T:  1.020  0.769 -3.219 -2.225  1.355  1.170  1.200 -2.649 -0.345 -4.597 -0.522  3.190 -0.347 -1.098 -0.931  2.550  0.460
K:  3.997  0.777  2.578 -2.936  3.083  0.012 -2.157  0.930  1.500 -4.098  2.620  0.861  0.511 -2.041 -0.912  4.457 -6.149
F: -8.506 -4.973 -1.059  1.048 -2.832 -0.081  0.660 -0.624 -0.336  0.563 -0.289 -3.848 -1.862 -0.366 -0.275 -3.404  0.210
C:  1.943  0.450  3.397 -0.955  2.137 -0.718 -2.269  3.059  0.480  1.848  1.909  0.820  1.590 -1.279  0.603  2.485 -2.947
M: -0.551  0.108 -0.824 -1.529 -0.419 -0.375 -0.778 -1.143  0.043 -2.008  0.838  0.178 -1.284 -0.543 -0.318 -0.058 -2.474
X: -0.778 -1.143  0.044 -2.008  0.838  0.178 -1.284 -0.543 -0.318 -0.058 -2.016 -1.627  1.172  2.792  0.651 -0.049  1.312
asked: -0.778 -1.143  0.044 -2.008  0.838  0.178 -1.284 -0.543 -0.318 -0.058 -2.016 -1.627  1.172  2.792  0.651 -0.049  1.312 -> X
asked: -0.778 -1.143  0.043 -2.008  0.838  0.178 -1.284 -0.543 -0.318 -0.058 -> M

nav: -5.641 -2.989  7.117  1.608
pivi: -4.709 -4.817 -4.443  1.246
sus:  4.699 -1.183  3.813  3.636
rofa: 2.381 0.420 6.245 3.093
miva: 0.889 1.278 6.930 2.462
kog: 2.119 7.120 5.197 3.496
dek: -5.641 -2.989 -4.516  1.856
asked: -2.989  7.117 -> nav
asked: -5.641 -2.989 -4.516  1.856 -> dek
asked: 0.420 6.245 -> rofa
loc: 6.245 -> rofa, 3
asked: -4.817 -4.443 -> pivi
loc: 7.120 -> kog, 2

pavi:  0.339 -5.954 -7.091  5.235 -3.972 -0.288
Pazaf: -3.075 -0.338  6.824  5.180  1.802  0.925
lekuz: -1.187 -0.600 -8.464 -4.642  0.100 -3.019
zifur: -5.815 -0.289 -0.065 -0.672  6.074 -5.110
lokul: -3.047  5.377  3.257 -8.711  5.166  3.256
libor: -3.047  5.377  3.257 -8.711  5.166 -0.607
gake: -4.305  6.281  4.837 -8.356  6.462 -7.092
loc: -7.092 -> gake, 6
loc: 0.339 -> pavi, 1
loc: -0.289 -> zifur, 2
asked:  6.074 -5.110 -> zifur

sel: -0.281  0.388 -0.211 -0.436
vofo: -0.622  0.335 -0.174  0.078
Buru: -0.032 -0.082 -0.231  0.670
Kogu: 1.268 1.670 6.923 0.320
Fufu: -0.031 -0.156  0.410 -0.217
Rezo: -0.082  0.078 -0.422 -0.084
puvu: -0.107  0.216  0.175  0.043
Bizur:  5.116  4.733 -1.442  3.716
pip:  0.210  0.375 -0.160  0.139
loc: -0.032 -> Buru, 1
loc: -0.422 -> Rezo, 3
asked:  0.078 -0.422 -> Rezo
loc: -0.174 -> vofo, 3

